In the data rows, zero lies at 4.5, halfway between 4 and 5.
Some points, one per row:
tensor([9, 0, 0, 4, 5, 2, 5, 7, 5, 3, 4, 5, 3, 8, 5, 5, 7, 3, 3, 2, 5, 9, 2, 4, 8, 8, 8, 6, 6, 1, 4, 4])
tensor([5, 2, 3, 7, 6, 3, 3, 4, 5, 4, 4, 6, 1, 2, 4, 6, 3, 2, 5, 3, 0, 4, 2, 2, 7, 6, 5, 6, 6, 2, 7, 6])
tensor([5, 4, 6, 4, 5, 6, 4, 5, 5, 5, 5, 5, 4, 5, 5, 3, 4, 3, 5, 6, 4, 4, 6, 4, 4, 5, 6, 3, 4, 5, 5, 5])
tensor([5, 3, 7, 3, 3, 4, 5, 4, 4, 6, 2, 4, 4, 3, 5, 5, 5, 4, 5, 8, 7, 5, 3, 6, 6, 5, 6, 5, 4, 8, 3, 7])
tensor([1, 9, 7, 5, 7, 6, 2, 6, 3, 7, 7, 3, 9, 0, 6, 8, 4, 5, 5, 8, 4, 0, 8, 5, 4, 0, 2, 2, 5, 5, 3, 2])
tensor([3, 5, 8, 2, 4, 7, 3, 3, 5, 8, 4, 4, 4, 4, 4, 6, 5, 6, 7, 4, 2, 4, 6, 5, 1, 3, 4, 3, 5, 5, 5, 6])
tensor([5, 4, 3, 5, 3, 4, 6, 6, 2, 6, 5, 5, 6, 5, 6, 5, 3, 4, 5, 3, 5, 3, 2, 2, 6, 2, 5, 5, 4, 7, 3, 6])
tensor([6, 0, 2, 5, 4, 2, 6, 4, 3, 3, 3, 5, 3, 4, 5, 4, 4, 3, 4, 5, 6, 7, 1, 4, 8, 8, 6, 6, 5, 5, 5, 5])
tensor([6, 9, 8, 4, 7, 7, 6, 5, 3, 8, 8, 7, 9, 6, 8, 7, 3, 4, 6, 8, 5, 7, 9, 2, 4, 0, 5, 2, 2, 7, 0, 1])
tensor([9, 3, 3, 4, 3, 4, 4, 7, 4, 5, 5, 4, 4, 5, 5, 5, 4, 3, 5, 6, 6, 6, 5, 6, 6, 4, 6, 6, 5, 4, 2, 6])
tensor([4, 5, 6, 4, 4, 6, 4, 3, 6, 5, 4, 4, 5, 5, 4, 4, 5, 5, 5, 5, 5, 4, 5, 5, 3, 5, 5, 4, 4, 5, 5, 4])
tensor([7, 2, 1, 5, 4, 4, 4, 6, 4, 6, 5, 4, 4, 6, 5, 4, 5, 5, 3, 4, 7, 6, 3, 5, 6, 7, 5, 6, 6, 4, 4, 5])
tensor([3, 2, 6, 4, 3, 4, 4, 3, 6, 6, 2, 3, 3, 4, 4, 6, 5, 6, 3, 2, 5, 4, 3, 5, 3, 6, 4, 6, 5, 5, 5, 6])
tensor([4, 6, 6, 5, 6, 5, 5, 4, 5, 2, 5, 5, 4, 5, 5, 3, 5, 4, 3, 5, 3, 6, 7, 4, 3, 5, 4, 4, 4, 3, 5, 3])
tensor([4, 6, 7, 5, 6, 5, 5, 4, 3, 5, 5, 5, 5, 4, 6, 4, 3, 4, 4, 5, 3, 5, 6, 4, 3, 4, 3, 5, 5, 4, 3, 5])
tensor([4, 5, 3, 7, 4, 5, 5, 6, 4, 6, 7, 4, 5, 6, 7, 6, 3, 4, 3, 0, 2, 2, 6, 4, 4, 0, 2, 6, 5, 3, 5, 5])
tensor([5, 2, 1, 5, 4, 1, 6, 6, 6, 3, 3, 5, 5, 7, 4, 5, 7, 3, 6, 3, 4, 6, 3, 5, 7, 3, 6, 5, 5, 2, 5, 4])
tensor([5, 5, 4, 7, 5, 4, 5, 2, 4, 4, 4, 6, 4, 4, 4, 5, 3, 5, 5, 5, 4, 3, 5, 5, 6, 5, 4, 5, 5, 5, 4, 4])
tensor([8, 0, 1, 7, 4, 2, 6, 4, 2, 5, 7, 5, 0, 2, 6, 7, 3, 4, 4, 4, 4, 7, 5, 7, 7, 8, 5, 9, 9, 5, 4, 6])
tensor([4, 4, 6, 5, 5, 5, 5, 4, 6, 4, 5, 5, 6, 5, 5, 4, 6, 4, 4, 5, 4, 5, 5, 3, 3, 5, 6, 4, 4, 4, 4, 3])
tensor([1, 3, 4, 5, 5, 5, 4, 1, 7, 3, 4, 2, 5, 4, 5, 3, 7, 5, 4, 5, 4, 2, 2, 7, 5, 7, 4, 4, 5, 3, 7, 4])
12 more points follow, each with its number after it:
tensor([5, 5, 7, 4, 4, 4, 4, 4, 5, 4, 3, 3, 6, 3, 3, 5, 6, 6, 5, 7, 7, 5, 6, 7, 5, 6, 5, 4, 5, 5, 5, 4]) 0
tensor([9, 2, 0, 4, 3, 3, 7, 8, 4, 5, 3, 6, 3, 5, 3, 7, 4, 3, 8, 2, 2, 6, 5, 4, 9, 0, 6, 6, 4, 3, 6, 5]) 1
tensor([1, 9, 8, 1, 5, 7, 4, 8, 3, 4, 7, 6, 8, 5, 4, 3, 4, 5, 4, 6, 6, 4, 6, 2, 0, 2, 3, 1, 1, 8, 4, 3]) 2
tensor([1, 9, 8, 5, 5, 5, 5, 4, 5, 3, 3, 5, 7, 5, 4, 2, 3, 5, 4, 4, 5, 1, 4, 3, 3, 3, 2, 3, 2, 6, 4, 5]) 3
tensor([3, 4, 5, 4, 5, 4, 6, 2, 7, 1, 3, 6, 3, 4, 3, 3, 6, 3, 8, 5, 3, 4, 5, 6, 6, 4, 5, 2, 4, 5, 7, 3]) 4
tensor([6, 4, 3, 5, 4, 3, 5, 4, 4, 4, 4, 5, 4, 5, 4, 4, 5, 3, 6, 4, 4, 5, 5, 5, 7, 3, 5, 5, 5, 4, 5, 4]) 5
tensor([6, 3, 3, 4, 5, 5, 4, 6, 4, 6, 5, 4, 5, 5, 6, 5, 4, 4, 5, 5, 5, 5, 4, 3, 6, 4, 7, 4, 5, 4, 4, 4]) 6
tensor([9, 0, 0, 6, 0, 0, 5, 7, 2, 1, 9, 4, 3, 7, 4, 3, 7, 6, 6, 5, 9, 7, 1, 9, 9, 9, 7, 8, 9, 6, 2, 5]) 7
tensor([5, 2, 5, 3, 3, 5, 5, 5, 5, 5, 4, 4, 4, 5, 4, 5, 6, 4, 5, 4, 3, 6, 5, 4, 5, 3, 6, 4, 5, 4, 5, 6]) 8
tensor([4, 5, 4, 4, 5, 4, 5, 4, 5, 3, 4, 5, 4, 5, 4, 4, 5, 4, 6, 5, 4, 5, 4, 5, 5, 4, 4, 4, 4, 5, 5, 4]) 9
tensor([4, 2, 2, 5, 3, 4, 4, 3, 5, 3, 4, 4, 2, 5, 4, 3, 5, 5, 5, 5, 5, 4, 3, 6, 5, 8, 5, 5, 6, 5, 6, 5]) 10
tensor([3, 5, 7, 1, 4, 7, 3, 3, 5, 8, 4, 4, 4, 4, 4, 6, 5, 6, 7, 4, 3, 5, 6, 5, 1, 3, 3, 3, 5, 6, 5, 6]) 11
Which of these numbered points is nearest to each point below by angle, seen from the average point of the first points? Its number follows each.
tensor([2, 9, 6, 7, 5, 4, 6, 4, 4, 3, 3, 6, 6, 4, 3, 3, 2, 5, 3, 2, 2, 1, 6, 2, 2, 3, 2, 5, 3, 5, 5, 3]) > 3
tensor([8, 5, 0, 7, 4, 1, 7, 5, 6, 1, 2, 7, 5, 7, 1, 6, 5, 4, 6, 3, 6, 6, 4, 5, 9, 3, 4, 6, 4, 3, 5, 1]) > 5
tensor([5, 2, 1, 5, 3, 3, 4, 2, 5, 4, 3, 4, 1, 5, 4, 3, 4, 6, 5, 4, 6, 4, 2, 7, 6, 9, 5, 5, 6, 6, 7, 4]) > 10
tensor([1, 5, 6, 2, 5, 5, 4, 6, 5, 4, 6, 4, 7, 5, 5, 5, 8, 6, 2, 5, 6, 7, 3, 3, 1, 7, 4, 4, 3, 4, 3, 3]) > 2
tensor([3, 4, 5, 4, 5, 4, 6, 1, 7, 0, 3, 4, 3, 5, 3, 2, 7, 3, 7, 7, 2, 5, 5, 7, 5, 5, 6, 2, 4, 5, 6, 3]) > 4
tensor([4, 5, 6, 5, 5, 5, 5, 3, 6, 3, 5, 4, 4, 3, 4, 3, 5, 4, 6, 6, 4, 3, 7, 6, 5, 5, 5, 3, 5, 4, 7, 3]) > 4
tensor([4, 8, 5, 7, 6, 4, 5, 3, 4, 3, 5, 5, 7, 5, 6, 3, 3, 5, 3, 4, 4, 2, 6, 5, 5, 2, 2, 4, 4, 3, 4, 4]) > 3
tensor([8, 0, 2, 3, 3, 2, 5, 7, 4, 5, 4, 5, 4, 3, 3, 7, 5, 2, 7, 5, 4, 8, 2, 3, 8, 4, 9, 6, 5, 5, 2, 6]) > 1
tensor([5, 2, 5, 2, 4, 5, 5, 5, 5, 5, 4, 4, 3, 4, 4, 6, 5, 4, 5, 4, 3, 6, 5, 4, 5, 3, 6, 4, 5, 3, 5, 6]) > 8
tensor([5, 3, 2, 4, 4, 3, 6, 5, 5, 3, 3, 5, 4, 6, 3, 5, 6, 4, 5, 3, 4, 6, 3, 4, 7, 3, 5, 5, 4, 3, 5, 4]) > 5
tensor([4, 4, 7, 2, 3, 4, 3, 5, 6, 4, 2, 3, 6, 3, 2, 4, 8, 6, 5, 9, 8, 4, 6, 8, 4, 8, 5, 3, 5, 5, 6, 3]) > 0
tensor([7, 3, 9, 3, 6, 7, 1, 2, 4, 9, 7, 4, 4, 2, 7, 6, 3, 4, 4, 7, 2, 6, 7, 5, 3, 5, 5, 4, 7, 3, 2, 8]) > 11
tensor([3, 5, 6, 4, 5, 6, 5, 3, 6, 4, 3, 5, 4, 5, 3, 4, 5, 5, 5, 4, 3, 4, 5, 4, 2, 5, 4, 3, 3, 4, 7, 3]) > 4
tensor([8, 1, 0, 4, 1, 2, 6, 7, 4, 2, 5, 4, 3, 5, 3, 5, 6, 4, 8, 5, 7, 7, 3, 6, 8, 6, 8, 6, 7, 6, 3, 5]) > 7
tensor([6, 2, 2, 5, 4, 4, 5, 6, 5, 5, 4, 5, 4, 5, 4, 5, 4, 4, 5, 3, 4, 5, 3, 4, 6, 6, 5, 6, 5, 4, 5, 5]) > 1
tensor([5, 0, 0, 6, 2, 3, 4, 2, 5, 3, 3, 4, 0, 5, 3, 2, 6, 5, 7, 5, 6, 4, 1, 8, 6, 9, 7, 5, 7, 6, 8, 5]) > 10
tensor([2, 8, 3, 6, 5, 5, 5, 4, 4, 4, 5, 4, 5, 5, 4, 4, 3, 5, 5, 2, 4, 1, 4, 5, 5, 3, 1, 5, 4, 5, 6, 4]) > 3
tensor([7, 1, 0, 5, 2, 2, 5, 6, 3, 2, 6, 4, 3, 6, 4, 4, 6, 6, 6, 5, 8, 7, 2, 7, 8, 7, 5, 7, 7, 5, 3, 5]) > 7
tensor([6, 3, 4, 5, 4, 4, 5, 2, 4, 6, 4, 5, 3, 3, 3, 5, 4, 5, 6, 5, 5, 5, 4, 5, 5, 6, 5, 5, 6, 6, 4, 5]) > 10
tensor([6, 0, 4, 2, 3, 5, 5, 4, 7, 6, 4, 4, 2, 4, 4, 7, 7, 2, 7, 3, 1, 8, 4, 5, 5, 2, 8, 4, 5, 3, 6, 7]) > 8
tensor([0, 9, 7, 4, 6, 7, 3, 1, 6, 5, 3, 3, 7, 4, 4, 3, 5, 6, 5, 4, 3, 1, 4, 5, 3, 3, 2, 1, 2, 4, 8, 3]) > 3
tensor([4, 5, 4, 4, 5, 5, 5, 5, 5, 6, 6, 4, 6, 5, 5, 6, 5, 5, 5, 4, 5, 5, 4, 3, 4, 3, 5, 4, 4, 5, 4, 4]) > 2
tensor([4, 5, 7, 6, 5, 8, 2, 0, 4, 9, 7, 3, 5, 3, 7, 5, 3, 6, 4, 5, 3, 2, 5, 7, 3, 3, 3, 4, 7, 5, 2, 6]) > 11
tensor([9, 0, 0, 6, 4, 3, 3, 6, 3, 4, 8, 4, 2, 5, 6, 6, 5, 4, 3, 4, 6, 9, 6, 5, 7, 9, 6, 7, 9, 1, 3, 5]) > 7
tensor([5, 4, 4, 5, 5, 5, 5, 4, 5, 5, 4, 5, 5, 5, 5, 5, 4, 3, 5, 4, 4, 5, 4, 4, 6, 4, 5, 4, 4, 4, 5, 4]) > 5
tensor([3, 3, 5, 3, 5, 5, 4, 5, 5, 5, 5, 5, 4, 4, 5, 5, 4, 3, 4, 3, 1, 6, 3, 1, 4, 4, 6, 4, 4, 3, 5, 6]) > 8
tensor([7, 1, 0, 5, 2, 2, 5, 5, 3, 2, 7, 4, 4, 6, 4, 4, 6, 6, 6, 5, 9, 6, 2, 8, 8, 7, 6, 7, 7, 5, 3, 5]) > 7
tensor([6, 3, 2, 6, 3, 3, 5, 6, 3, 4, 5, 5, 4, 5, 4, 5, 4, 5, 4, 4, 6, 5, 5, 5, 5, 6, 4, 7, 6, 5, 4, 4]) > 7
tensor([5, 2, 8, 1, 3, 4, 5, 9, 4, 6, 2, 5, 0, 3, 2, 5, 5, 3, 5, 4, 5, 7, 5, 2, 2, 8, 5, 6, 3, 6, 7, 6]) > 8
tensor([5, 3, 4, 5, 5, 5, 6, 4, 6, 5, 4, 5, 4, 6, 5, 5, 5, 2, 4, 3, 3, 5, 3, 2, 7, 3, 5, 4, 3, 3, 5, 4]) > 1
tensor([0, 9, 6, 1, 4, 6, 5, 5, 5, 0, 3, 4, 6, 6, 3, 1, 7, 4, 7, 5, 3, 4, 3, 5, 2, 2, 5, 1, 1, 6, 6, 5]) > 9
tensor([4, 7, 7, 4, 6, 6, 4, 5, 5, 5, 5, 5, 6, 5, 5, 4, 5, 4, 4, 6, 4, 5, 6, 3, 3, 4, 5, 3, 3, 3, 4, 3]) > 2
tensor([0, 9, 8, 4, 6, 8, 4, 1, 7, 5, 2, 4, 6, 5, 4, 4, 5, 6, 5, 3, 3, 0, 4, 5, 3, 2, 1, 0, 2, 4, 8, 3]) > 3
tensor([5, 4, 4, 5, 5, 5, 5, 5, 4, 6, 6, 4, 4, 5, 6, 5, 4, 5, 3, 2, 3, 3, 5, 4, 5, 2, 3, 5, 5, 3, 5, 4]) > 1
tensor([6, 8, 7, 5, 6, 6, 5, 5, 3, 6, 7, 6, 9, 6, 7, 5, 3, 4, 5, 7, 5, 6, 8, 3, 4, 0, 5, 3, 3, 6, 0, 2]) > 2
